128 stands for zero in the data rows.
Here are some points:
[185 101 156 170 123 112 101 114  92  94 178 125 105 139 210 150 117 115
 117 145  87  87  99]
[144 156 183 130 142 166 131 139  92 130 134  89 188 128 105 119 212  92
 127 119 157 105 142]
[127 109  99 141 120 116  92 144  95  93  77 120 138 100 124 134  93 143
  93 171 112 126 107]
[122 204 198 113 116 202  99 114 129 130 105 121 193 115 119 115 220 125
 110 123 211 100 147]
[ 93 108  95 139 128  93 116 172 110 139 130 120 103  86 122 187 114 124
 103  90 148 109 119]
[100 255 255 113 121 243 130 182 135 134 126  99  78 137  79 109 255 111
 128 110 241 108 126]
[187 100  95 178 108 118  75 120 127  92 143 131  94 210 158 103 114  89
 120 155 121 132 113]
[101 143 137 122 129  94 109 115 154 107 127 126 128 115 111 146 105 135
 137  86 123 154 135]
[ 92 127 107 112 192 109 115 100 210 181 104 111 106 161 122 131  92 106
 207 132 132 160 124]
[117 156 176  92 136 219 198 108 112 147 139 108 155 135 100 127 105 137
 130 142 130 117  99]
[106 126 131 107 106 109 111 126 121  65 185 130 125 113 107 173 111 161
 123 101 110 120 162]
[146 112 106 184 100 102 110 117 112 124 112 132 102 195 190  92 124 211
 129 146 132 100 131]
[149  95  92 142 158  88 185 149 132 165 110 150 123  94 106  71 111 112
 191  87 127 181 109]
[170 105 109 123 120 100 140 141 105 103 197 145  96 114 139 225  83 112
 103  99 120 107 126]
[133 119 150  93 105 120 123 189 111 146 157 134 124 122  65 146 129 127
 122 124 150 131 154]
[125 138 109  94 145 126 106 110 168 165  96 161  98 131 128 100 111 107
 190  94 119 167  87]
[142 159 182 129 139 169 130 136  93 127 133  91 189 127 107 117 208  93
 127 119 158 106 139]
[116 208 207 118  89 217 114 107 121 111 101 112 163 115 123  94 196 103
 129 114 187 101 126]
[101 120 118 120 104  84 145 162  96  96 130 106  81  76 118 169  99  95
 115  62 165 102 126]
[125 128 114 128  91  89 110 131 112 127  92 131 115 141 122 106 145 145
 115 135 113 130 115]
[111 119  68 174 172 101 123 115 112 107  98 125 107 155  98 122 113 188
 122 190 135 152 145]
[137 132 122 132  87 135 126 108 131 114 131 108  99 124 174 180 101 172
 144 115 102 131 130]
[132 117  82 129 164 107 124 144 247 160 123 110 129 127 129 137 120 143
 147 160 129 156 132]
[137 156 191 104 118  98 136 167 120 112  92 132 155 102 147 144 194  73
  98  97 149 118  72]
[146 101 123 128 129 104 116  95 123 131 131 138 135  92 158 163 114 111
 103  79 116  85 108]
[133 174 163  83 100 184 195 108 130 156  95 115 173 100 145 129  92 105
 133  97 124 127  88]
[155  85 122 172 106 100 106 152  94 120 191 126 130 161 181 117 104 102
 128 131 104 131 156]
[187 112  86 120 114 138 119 124 114 109 183 103 125 112 162 123 107 116
 107 116 133 126  99]
[123 102  96 118 180 110  88 128 162 123  84  89 107 148  92 124 104  74
 125 163 123 162 107]
[123 157 109 108 138  90 174 140 107 214 107 164 101 101 129 102 140 131
 206 141 129 204 149]
[112  99 101 120 154 109 107 104 172 154 132  88 104 123  90 105 118 150
 132 161  98 184 109]
[107 154 172 137 122 183 186 126 114 178  98 119 151 136 125  81  93 101
 122  92 107 114 116]
[107 121 117 127 166 128 151 102 181 192 124 212  91 147 132 141 115 107
 229 118  98 217 115]
[182 111 117 183  92 130 133 110 157  96 131 127 102 215 212 133  94 138
 138 161 130  85 123]
[107 100 116  86 116  96 102 148 172 122  81 141 173 126 107  83 149 136
 115  89 135 110 111]
[ 88 107 127 117 114  95 118 131 144 104 137 137  89  94 126 157 134  75
 133 123 139 132 141]
[153 120 114 139 120 120 126 118 118 119 122 121 123 108 128 155 101 117
 121 133 102  87 139]
[117 116 113 218 186 123 118 105 129 120 131 119 101 207 121  89 114 207
 103 156 112 215 139]
[135 203 161 131 108 228 178 116 119 107 133 137 172 102 110  72 110 167
  93 118 132 115 151]
[111 107 121 105 115 130 213 196  89 135 125 180 125  98 129 200 101 141
 147 120 189 133 240]
[189 105  98 177 109 125  81 121 124  88 146 127  91 211 158 106 113  89
 116 157 122 131 112]
[109 201 171 127  96 200 119  86  98  90 116 108 188 113 127  89 150 118
 117 131 169 114  95]
[111 112  83 197 192 111 104 119 146 151 121  93 115 129 122 138 138 194
 106 134  89 171 115]
[152 125 131 122 179  91 142 112 123 177 105 161 100 137 118 111 117  89
 199 104 143 165 106]
[149 112 110 253 239 111 129 125 204  93 130 118  72 228 106  88  98 111
 106 214 120 229 119]
[ 91 179 147 120  84 190 186 102 125 156  89 138 140 120 105  98  94 115
 119  94  92  99 115]
[111 154 139 113 128 185 160 116 101 162 119  98 188 143 118  93 132 114
 106  96 121  98 131]
[188 107 141  84 127 121 108 141 112 109 191 106 113  88 130 156 103  75
 129 119  99 146 153]
[124 147  98 118  89 114 118 175  95 120 126 142 121  94  94 117 152  98
  81 112 190 104 180]
[118 117 106 100 154  96  96 138 119 218  99 207 150 131  83 100 133  92
 255 130 109 224 124]
[154 116  96 119 110  81 118 159 141 105 166 104  97  86 168 140 132 139
 100 136 123 103 130]
[159 105 147 226 120 132 117 118  90 110 105  93  81 204 230 123 139 168
  95 163  90 110 141]
[163 152 101 104  87 123 116 129 101 125 171 128 130 158 132 129 135 121
 115 137  94 108  92]
[102 125 133 116 113 109 112 126 117  61 181 129 124 121 113 168 108 172
 123 108 109 125 162]
[ 80 204 191 115 117 212 122  72 102  96  63  94 224 116  99 123 185  91
 132 111 162 137 145]
[126 207 174 118 146 196 155 110 110 137 105 130 169 144 135 120 169 117
 161 120 110 122 111]
[137 143 172 109 123 197 157  92 150 174  92 101 152 116 105 105 144 114
 123  99 135 113 122]
[182 117 110 121 113 111 103 147  86  99 188 115 101 154 138 169  87 103
 113  96 109 123 180]
[143  87 108 123  94  89  95 155  93 135 134  98  83 110 124 181 106 119
 116 119 132  75 109]
[109 155 140 128 122 159 134 143 139 105 112 159 131 108 112 123 137 136
 122 143 140 115 135]
[131  73  82 144 188  96  92  90 124 124 103 112 139 144 161 119 147 180
 117 139 137 103 118]
[126 138 168 120 126 157 114 136 103  85 121 118 171 129 157 106 183 113
  96 114 161  89 123]
[ 88 129 106 107 200 109 118 101 217 184 104 110 108 162 118 131  89 103
 214 129 134 162 126]
[ 95 111 120 156 153 111 113 119 125  85 113 107 115 108 122 117 145 138
 111 111 113 141 103]
[169 112  94 141 115  82  95 109 110 119 153 120 102 157 220 117 113 140
 125 184 131 109 156]
16 more points follow, each with its number after it:
[118 111 105 104 102  73  94 134 180 196 122 176 123 114 103  86  99 108
 128 123  89 158 119] 0
[ 88 103 107 122 135 110 131 123 148  81 108 112 140 107 118 127 140 161
  95 110 125 104 118] 1
[165 114  91 142 136 125 115 123 113 100 178 128 125 119 171 163 120 113
 109 137 103 101 111] 2
[162 122 125 204  96 110 105 134 127 126 100 146  89 197 204  89 123 148
  97 182 106 100 110] 3
[109  92  99 154 148 104 104  99 146 108 110 127 112 101  82 117  92 175
 106 133 133 180 122] 4
[165 111 116 210  95 102 104 128 129 126  98 147  86 203 211  87 111 153
  98 187  97 100 108] 5
[146 107 110 132 145  98 107 119 107 118  89 121  82 119 158 151 148 147
  99 144 131 118 111] 6
[181  94  87 150  78  92 107 122 120 108 145 100  97 207 182 127 112  91
 145 149 103 119 128] 7
[110 152 137 128 123 156 133 139 144 109 112 158 129 108 111 123 136 134
 126 145 139 118 136] 8
[115 127 114  75 114 131 123 100 140 117 120 144 146 123 116 100 177  81
 135  84 119  93 135] 9
[116 125 129 105 108  92 232 255 111 117 100 226 139  99 120 255  98 136
 123 134 240 124 255] 10
[123  89  94 131 132 127 140 165 140 140 178 131 101 121 106 194 139 136
  86  95 136  99 170] 11
[ 48  89 136 109 107 105 219 255 121  96 255 255 127 120 117 244 139 129
 148 122 126 114 255] 12
[130 105 145 128 147 114 140 129 134 105 119 111  92  87 130  90  90 141
 118  99 134 144 125] 13
[123 140 171 114 128 161 114 136 102  86 120 116 176 124 154 105 189 113
  95 111 164  86 123] 14
[ 93 112 102 115 134 131 122 160 110  97 142 117 105 113 103 176 116 171
  93 131 126 120 127] 15
Which of these numbered points is nearest to each point below, looking only along the 8 directions in which the first points spread most? Its number follows each.
[ 99 145 138 124 126  94 110 114 153 103 129 124 126 116 109 146 103 138
 137  85 123 156 135] > 13
[ 98 185 203 127  99 187 212 125 134  86 141 111 181 110 112 109 111 166
 104 109 113 120 129] > 8
[105 119  64 178 177 103 123 112 111 106  89 123 106 158  95 121 113 192
 123 197 134 156 143] > 4
[ 85 114 103 115 137 133 122 162 110  94 141 117 103 110  99 179 117 173
  92 135 128 120 126] > 15
[ 92 103 108 121 132 111 131 124 146  83 109 112 139 107 120 132 139 159
  96 111 124 105 119] > 1
[119 112 105 105 102  76  97 136 176 188 121 172 122 114 105  92  98 107
 125 121  90 156 117] > 0
[139  89 117 112  90 171 108 108 150 177  95 126 163 128 125 121 143 117
 114  89 133 117 101] > 9
[130  98 145 127  82 108 114 127 120  94 109 121 107 105  95  99 107 126
 122 123 104 141 138] > 13
[151 128  90 104 118 123 106 108 107 116 164  87 129 147 173 163  90 108
 126 143 119 124 126] > 2
[ 93 117 113  96 124 114 138 149 136 136 126 122 170 137 102  86 151 107
  89  86 155 105  95] > 9
[175 125 114 180 137 101 137 114 119  83 176 122 115 181 181 102 123 158
 106 155 127 102 136] > 3
[132  96 143 124  83 107 113 128 123  94 107 118 107 106  90 100 107 117
 123 121 105 143 138] > 13
[ 97 104 114 160 150 104 113 119 127  82 111 108 106 113 129 117 138 142
 113 115 108 142 104] > 1
[107 107 121 102 114 132 219 201  90 137 123 185 125  95 124 203  99 144
 149 119 195 134 248] > 10
[130 113 133 129 124 102 200 220 125 107 211 115 111 118 116 241 119 114
 118 134 199 112 248] > 12
[154 117 112 127 163 131 112 151 112 103 118 113 110 121 119 140 111 150
 104  99 114 137 102] > 13
[194 101  93 184 107 119  72 122 124  84 146 129  86 216 162 104 114  85
 115 158 121 132 113] > 7
[118 112 107 106 103  75  98 137 178 194 123 173 122 115 104  92 100 109
 126 121  96 155 122] > 0
[124 101 110 106 182  92 105 132 160 185 129 137 100 100  97  96 113 124
 197  91 105 162 104] > 0
[108 101  78 130 136 114 165 159 109  94 169 117  76 100 114 205 125 122
 113 105 160 119 173] > 11
[ 93 126 119 133 114 129 110 123 167 132 107 130 137 108 118 100 152 151
 105 140 101 127 118] > 1
[107  94 110  91 104  92 183 183  91 127 189 115 128 151 121 187  94 129
 122 121 179 123 199] > 11
[117 174 212 116 140 185 181 128  96 152 163 160 168 110 126 124 110 134
  97 113 132 144 113] > 8
[ 97 183 203 128 100 184 219 127 135  84 144 111 182 110 111 110 105 170
 102 109 108 121 130] > 8
[151 107 107 132 146  93 107 120 105 114  85 121  76 121 161 155 146 149
  97 145 130 121 109] > 6
[132  96 147 125  76 107 115 128 120  92 109 120 107 103  90  99 107 120
 123 118 104 141 140] > 13
[105 107 167  99 129 119 115 108 105 124 112 109 118 121 128 145 123 118
 117 152  96 121 115] > 13
[144 125 127 114 139  63 220 225 129 124 113 214  92  91 160 193 109 113
 132 124 156 109 187] > 10
[174 110 120 186 123  81 124 129  86 128 146  89 107 192 220 116 105  92
 110 139 120 131 131] > 7
[147 113 106 184 102 106 111 115 110 125 110 132 102 194 193  92 124 210
 126 150 132 101 126] > 3
[ 90 170 163  85 102 190 190 133 115  79 110 109 149 138 104 139 107 179
 122 105 134 123 100] > 8
[120 103 110 104 186  91 106 129 165 191 125 137  96  99  94  92 115 123
 201  88 104 166 101] > 0
[ 88 112  98 140  91 110 162 151 107  80 124 137 149  82 110 119 157 126
  90 124 157 137 141] > 15
[129 129 115 126  94  89 112 129 113 125 100 131 114 142 124 109 142 143
 116 135 114 130 116] > 6
[129 115 119 189 202 108 101 110 114 119  93 111 108 146  90 118 124 208
 108 174  83 183 129] > 4
[130 113 132 134 131 104 194 213 131 106 203 115 110 125 116 235 117 115
 116 138 193 120 240] > 12
[109  99 108  96 135  91 162 163 109 104 106 119 132 106 113 160 163 137
 136  99 172  87 136] > 15
[165 106 104 160 105  99  61 126 114 144  78 117 129 155 211 136  94 130
 134 186 102  97 130] > 3
[127 114 109 118 190 113  98  80 144 209 115 199  85 123 123 106 109 118
 255 143  85 215 105] > 0
[189 100 103  96  89 102 112 119 118 114 205 119  88 113 134 179 129 108
 104 119 118  83 131] > 2
[ 90  99 119 109 194 117 116 133 130 212 127 241 111 128 107 115 137 112
 255 170 104 218  97] > 0
[133 125 114 155 118 105 136 106 151 111 118 138 160 164 109 120 144 122
 130 115 134 143  93] > 13
[146 117 103 120 202  95 119  68 108 232  85 189  88  91  89 108 134 141
 255 186 139 231 103] > 0
[171 115  92 137 114  81  95 110 111 120 155 123 104 154 219 115 112 138
 126 181 133 105 153] > 7
[128 112  95 113 136 107 171 183 103 112 190 108  95 121 107 193 131 134
 123 126 141 116 169] > 11
[142 112 106 185  98 105 111 113 114 123 106 132 102 193 190  93 123 213
 127 148 132 103 126] > 3
[125 191 235 110 147 216 205  93 147  91 107 121 197 170 121 127 140 191
 165 138 111 116 114] > 8
[ 84 129 118 120 167  98 112 119 205 208 105 205 105  89 128 135 123 116
 223 105 100 172 125] > 0
[154 112 105 171 120 127 113 130  93 135 114 118 160 108 127 132 122 158
 119 156 140  99 118] > 6
[119 125 122 244 164 101 118 102 122 104 119 113  99 223 219 126 102 184
  92 195 101 113 126] > 5
[129 124 114 134 172  91 119  97 195 218 118 196 115 130 119 114 119 131
 255 129 122 213 111] > 0
[124 138 119 216 173 131 112 115 117  98 115 121 115 218 227 140 119 218
 114 192 116  99 124] > 3
[130 124 114 137 173  91 121  94 200 217 120 196 112 130 122 115 118 134
 255 129 123 212 110] > 0
[109  90 109  80 139  99 136 124 195 200 103 159 133 145 132 120  53 163
 203 126 113 227  90] > 0
[125 104 102 105 190 104 118 162  77 208 152 211  99 117 116 119 102 140
 238 165 121 214 116] > 0
